0: [129 168 130 129 131 125 133 109]
1: [129 164 132 126 131 127 137 113]
2: [142  36 128 128 154 106 100 157]
3: [130 168 125 128 130 128 129 101]
4: [133 168 129 128 131 128 129  99]
5: [108 107 131 126  97 156 148 168]
6: [119 105 130 130 111 142 156 181]
7: [136 131 126 127 137 117 111 103]
8: [162  53 128 128 189  78  76 114]
9: [131 144 128 131 137 121 105  90]
10: [129 163 128 128 126 125 142 124]
11: [115 113 128 126 104 144 160 178]
12: [151  76 128 130 163  96  95 127]
13: [119 111 129 128 116 143 159 188]
14: [130 164 127 127 130 129 133 107]
15: [114  91 128 125 102 146 168 208]
16: [121 114 127 124 114 137 160 182]
17: [130 168 130 129 133 124 133 110]
18: [142 112 124 127 148 113  98  94]
19: [128 153 130 126 128 130 149 133]
20: [144 105 130 132 156 104 101 104]
21: [128 147 129 127 125 129 153 144]
22: [128 170 130 126 130 128 129 102]
23: [131 165 128 129 128 125 139 117]
24: [130 159 129 127 130 126 118  90]
25: [130 167 125 127 130 129 130 103]
26: [130 154 131 129 130 125 117  90]
27: [131 149 127 126 133 123 112  91]
28: [130 168 129 128 133 126 129  98]
29: [129 167 127 128 130 124 132 106]
30: [126 150 127 130 126 131 133 114]
31: [128 152 128 128 127 128 127 109]
32: [133 157 130 129 135 121 126 106]
33: [127 151 129 129 125 132 148 144]
34: [128 160 127 128 127 127 143 124]
35: [154  75 128 128 174  92  82 108]
36: [161  65 126 130 178  84  83 113]
37: [127 170 129 129 131 130 132 100]
38: [129 165 127 126 129 126 136 113]
39: [127 162 129 128 130 126 134 111]
40: [147  89 129 130 159 100  87 102]
41: [ 86  21 129 130  55 189 171 255]
42: [127 164 129 128 130 126 138 117]
43: [130 158 128 123 131 127 120  92]
44: [129 168 129 129 131 126 133 110]
45: [ 81  20 129 127  53 188 171 255]
46: [141 113 129 129 150 108 106 102]
47: [125 164 128 132 129 129 139 116]
48: [108  97 125 128  92 156 156 188]
49: [119 135 127 128 112 140 144 149]
50: [128 154 127 129 123 130 150 140]
51: [126 147 128 128 128 126 138 131]
52: [129 162 126 127 130 126 139 118]
53: [129 164 129 130 129 128 125  96]
54: [129 161 129 129 129 127 123  95]
55: [119 113 128 130 113 140 164 186]
56: [131 163 129 126 130 127 142 119]
57: [134 127 129 130 139 120 102  93]
58: [127 160 129 127 128 127 139 121]
59: [124 142 129 129 123 133 147 148]
60: [133 143 125 130 138 121 112  94]
61: [131 164 126 126 131 126 124  96]
62: [149  91 130 131 157 105  93 101]
63: [129 164 129 128 130 124 124  99]
64: [130 160 131 132 132 128 118  89]
65: [ 91   4 129 130  62 184 161 255]
66: [143 100 127 128 151 109  94 100]
67: [128 168 129 128 129 128 127  98]

[141 105 129 129 153 106  93  98] 66 20
[136 127 129 128 141 121 103  94] 57 7
[155  76 127 131 168  90  84 105] 35 36
[129 164 129 127 131 127 125 100] 63 53
[155  73 128 128 174  93  85 110] 35 36
[131 119 130 130 132 126 116 118] 7 57
[159  62 128 130 176  84  78 113] 36 8
[131 164 128 129 127 124 141 122] 10 23
[131 161 127 129 132 124 116  92] 24 64
[127 151 128 127 131 125 111  90] 27 26
[133 133 129 129 136 122 111 103] 7 60
[126 155 129 126 128 130 147 135] 19 50
[136 132 127 129 138 117 106  92] 57 7
[151  75 131 125 167  94  86 106] 35 40
[129 152 129 127 128 127 127 107] 31 30
[125 148 129 128 123 133 134 121] 30 51
[137 121 126 124 145 112  98  93] 18 57
[139 118 128 126 144 114 101  94] 18 57
[116 126 129 129 110 141 146 150] 49 59
[145 107 128 128 154 106 100 104] 20 46
[128 155 128 127 125 127 148 134] 19 50
[110 111 127 129  98 154 145 165] 5 11
[130 165 126 129 130 128 130 108] 14 29
[129 155 129 126 127 129 145 136] 19 50
[131 152 125 126 133 126 113  90] 27 26
[129 165 126 128 131 127 136 107] 14 29
[152  77 127 128 168  92  84 105] 35 40
[131 159 127 128 133 122 127 104] 32 63
[135 133 127 128 143 118 104  90] 57 9
[140 106 129 129 152 107  92  98] 66 20
[148  85 129 130 162  97  85 103] 40 62
[127 136 125 129 122 129 155 160] 59 21
[117 100 128 122 109 144 156 183] 6 13
[126 143 127 129 121 135 148 151] 59 33
